128 stands for zero in the data rows.
Two rows play each game, the first against the second. How much does the first row win by? 10 is about a draw, 20 a big win and 0 a big loss. Wins can go round in a circle: one row can beat a second, the second a third and the third the first. Each row has two weighted sums of its numbers, A and B, taken from their middle values. A row wins by its A times the other's B, less its B times the other's A.
tensor([141., 126., 112., 151., 107., 106., 117., 166., 96., 133.])
tensor([146., 101., 113., 138., 66., 135., 140., 136., 85., 152.]) >> 13
tensor([134., 114., 133., 115., 94., 115., 120., 137., 102., 116.])
tensor([179., 118., 137., 152., 100., 117., 97., 152., 161., 122.]) >> 16
tensor([145., 126., 120., 150., 154., 133., 102., 113., 159., 99.])
tensor([134., 143., 150., 116., 98., 125., 145., 134., 107., 123.]) >> 10
tensor([149., 125., 125., 178., 140., 101., 116., 127., 137., 104.])
tensor([106., 166., 113., 77., 159., 130., 145., 91., 152., 146.]) >> 9
tensor([147., 122., 100., 146., 158., 130., 102., 90., 152., 112.])
tensor([126., 118., 130., 100., 136., 123., 136., 117., 134., 152.]) >> 11
tensor([115., 133., 116., 119., 107., 114., 143., 145., 102., 177.])
tensor([128., 147., 129., 121., 186., 128., 105., 72., 182., 120.]) >> 14
tensor([128., 118., 139., 131., 126., 131., 111., 119., 126., 136.])
tensor([108., 138., 112., 100., 136., 131., 147., 125., 142., 133.]) >> 10
tensor([149., 102., 113., 103., 105., 112., 151., 142., 98., 129.])
tensor([134., 148., 124., 148., 155., 129., 91., 134., 146., 105.]) >> 9
tensor([117., 144., 119., 95., 152., 117., 181., 93., 134., 151.])
tensor([135., 129., 120., 176., 125., 117., 95., 150., 109., 119.]) >> 14
tensor([130., 170., 144., 120., 149., 135., 147., 126., 156., 101.])
tensor([130., 106., 139., 158., 102., 114., 95., 156., 97., 157.]) >> 7
tensor([165., 129., 154., 147., 117., 119., 103., 159., 154., 112.])
tensor([137., 114., 147., 112., 113., 119., 142., 149., 107., 169.]) >> 6
tensor([117., 125., 110., 107., 126., 119., 141., 160., 110., 165.])
tensor([125., 110., 130., 132., 72., 120., 159., 160., 78., 152.]) >> 11
tensor([153., 126., 125., 119., 87., 133., 154., 153., 109., 147.])
tensor([116., 123., 144., 134., 149., 134., 154., 93., 145., 112.]) >> 14
tensor([106., 122., 129., 135., 145., 133., 104., 93., 178., 111.])
tensor([102., 146., 110., 100., 169., 135., 114., 88., 137., 124.]) >> 12
tensor([95., 137., 131., 89., 119., 141., 165., 110., 109., 125.])
tensor([144., 86., 145., 161., 89., 96., 96., 166., 130., 107.]) >> 4
tensor([153., 130., 129., 157., 109., 117., 121., 153., 117., 130.])
tensor([149., 105., 105., 144., 105., 123., 114., 163., 102., 121.]) >> 9
tensor([164., 132., 136., 168., 155., 122., 103., 147., 139., 140.])
tensor([155., 139., 128., 156., 173., 128., 108., 132., 160., 112.]) >> 9
tensor([166., 113., 108., 144., 115., 107., 109., 151., 152., 98.])
tensor([105., 121., 138., 114., 141., 135., 131., 132., 116., 146.]) >> 4
tensor([110., 125., 132., 111., 116., 115., 159., 125., 111., 152.])
tensor([121., 152., 139., 126., 110., 134., 141., 110., 138., 121.]) >> 11
tensor([133., 131., 134., 152., 187., 131., 89., 121., 164., 118.])
tensor([103., 140., 131., 107., 155., 137., 167., 111., 147., 108.]) >> 8
tensor([135., 100., 116., 133., 107., 120., 103., 139., 118., 138.])
tensor([128., 118., 115., 137., 96., 107., 132., 155., 113., 137.]) >> 12
tensor([159., 130., 144., 144., 142., 112., 90., 146., 122., 125.])
tensor([142., 125., 142., 163., 107., 145., 102., 148., 119., 97.]) >> 12
tensor([149., 115., 142., 177., 132., 108., 99., 107., 132., 121.])
tensor([103., 153., 111., 132., 155., 139., 97., 112., 165., 95.]) >> 10
tensor([109., 101., 129., 99., 163., 121., 153., 167., 96., 173.])
tensor([172., 118., 127., 142., 129., 121., 101., 143., 141., 105.]) >> 17
tensor([137., 149., 122., 117., 164., 146., 136., 112., 152., 119.])
tensor([116., 135., 122., 104., 101., 115., 147., 140., 113., 157.]) >> 4
tensor([96., 133., 89., 121., 155., 128., 112., 115., 147., 108.])
tensor([126., 130., 124., 114., 77., 145., 130., 138., 91., 136.]) >> 9
tensor([146., 106., 114., 156., 114., 111., 119., 165., 120., 115.])
tensor([112., 136., 123., 126., 155., 150., 109., 98., 159., 90.]) >> 9
tensor([175., 122., 109., 141., 98., 139., 95., 163., 108., 121.])
tensor([143., 131., 134., 143., 101., 138., 154., 130., 106., 159.]) >> 11
tensor([99., 148., 142., 84., 149., 105., 157., 87., 139., 134.])
tensor([138., 148., 143., 145., 134., 134., 102., 141., 131., 112.]) >> 8
tensor([122., 132., 110., 167., 151., 134., 112., 125., 155., 110.])
tensor([127., 167., 137., 120., 159., 135., 146., 93., 129., 139.]) >> 9
tensor([140., 134., 143., 99., 165., 128., 155., 131., 124., 131.])
tensor([155., 126., 122., 163., 117., 127., 94., 151., 114., 137.]) >> 9
tensor([112., 163., 125., 119., 165., 170., 163., 90., 141., 127.])
tensor([127., 115., 113., 171., 119., 127., 106., 139., 130., 155.]) >> 10
tensor([138., 117., 130., 160., 110., 137., 120., 137., 117., 131.])
tensor([112., 141., 103., 107., 130., 143., 165., 119., 125., 148.]) >> 7
tensor([97., 131., 132., 119., 168., 170., 123., 99., 146., 106.])
tensor([120., 161., 105., 113., 175., 107., 125., 110., 152., 121.]) >> 8
tensor([123., 143., 122., 100., 125., 131., 188., 138., 108., 141.])
tensor([94., 123., 112., 127., 79., 144., 147., 129., 77., 173.]) >> 10
tensor([132., 142., 123., 150., 155., 141., 105., 110., 168., 106.])
tensor([162., 98., 120., 151., 122., 98., 92., 161., 125., 109.]) >> 13
tensor([127., 158., 131., 93., 142., 142., 170., 131., 119., 118.])
tensor([119., 134., 115., 108., 160., 148., 147., 125., 158., 140.]) >> 10
tensor([129., 153., 168., 157., 134., 135., 114., 131., 151., 95.])
tensor([130., 121., 112., 159., 116., 119., 98., 156., 123., 127.]) >> 10
tensor([145., 114., 119., 133., 81., 140., 121., 149., 93., 142.])
tensor([151., 151., 138., 130., 122., 129., 122., 107., 146., 88.]) >> 9
tensor([130., 94., 117., 143., 104., 128., 95., 165., 125., 133.])
tensor([112., 147., 122., 96., 187., 145., 136., 105., 168., 104.]) >> 6
tensor([129., 117., 124., 176., 137., 151., 83., 143., 157., 99.])
tensor([158., 93., 110., 166., 111., 126., 92., 140., 134., 70.]) >> 12
tensor([78., 155., 129., 97., 170., 137., 161., 110., 141., 126.])
tensor([126., 156., 114., 129., 171., 143., 157., 110., 151., 122.]) >> 7
tensor([118., 129., 126., 143., 151., 114., 107., 133., 168., 104.])
tensor([148., 125., 111., 138., 101., 140., 147., 123., 99., 116.]) >> 12
tensor([153., 117., 118., 160., 124., 115., 106., 123., 155., 95.])
tensor([135., 125., 131., 108., 127., 122., 112., 133., 101., 161.]) >> 9
tensor([94., 146., 120., 121., 118., 109., 152., 131., 100., 163.])
tensor([116., 165., 128., 115., 175., 160., 127., 115., 155., 85.]) >> 11
tensor([141., 106., 118., 146., 110., 116., 95., 164., 87., 147.])
tensor([130., 125., 117., 159., 136., 146., 103., 137., 139., 89.]) >> 8
tensor([160., 108., 146., 122., 127., 122., 111., 129., 154., 98.])
tensor([159., 132., 133., 137., 114., 110., 116., 153., 138., 116.]) >> 15
tensor([91., 107., 143., 103., 116., 141., 164., 115., 95., 161.])
tensor([155., 105., 125., 159., 101., 110., 102., 170., 128., 108.]) >> 15
tensor([107., 134., 111., 123., 172., 126., 120., 119., 131., 96.])
tensor([129., 136., 157., 143., 152., 134., 110., 120., 150., 132.]) >> 10
tensor([145., 153., 113., 136., 162., 136., 126., 113., 151., 127.])
tensor([123., 151., 142., 63., 136., 128., 161., 105., 123., 135.]) >> 6
tensor([140., 131., 115., 151., 155., 130., 85., 115., 135., 130.])
tensor([133., 148., 107., 107., 145., 118., 136., 90., 156., 115.]) >> 2
tensor([170., 111., 107., 155., 106., 110., 98., 168., 115., 127.])
tensor([108., 112., 83., 96., 153., 145., 186., 117., 114., 148.]) >> 8
tensor([169., 88., 127., 156., 90., 102., 110., 162., 121., 101.])
tensor([126., 133., 136., 153., 121., 145., 93., 132., 159., 128.]) >> 14
tensor([108., 156., 132., 118., 148., 158., 125., 123., 141., 124.])
tensor([101., 154., 124., 100., 178., 119., 148., 82., 135., 148.]) >> 11
tensor([117., 132., 131., 93., 108., 122., 160., 114., 107., 182.])
tensor([123., 133., 125., 164., 105., 116., 109., 141., 109., 146.]) >> 9
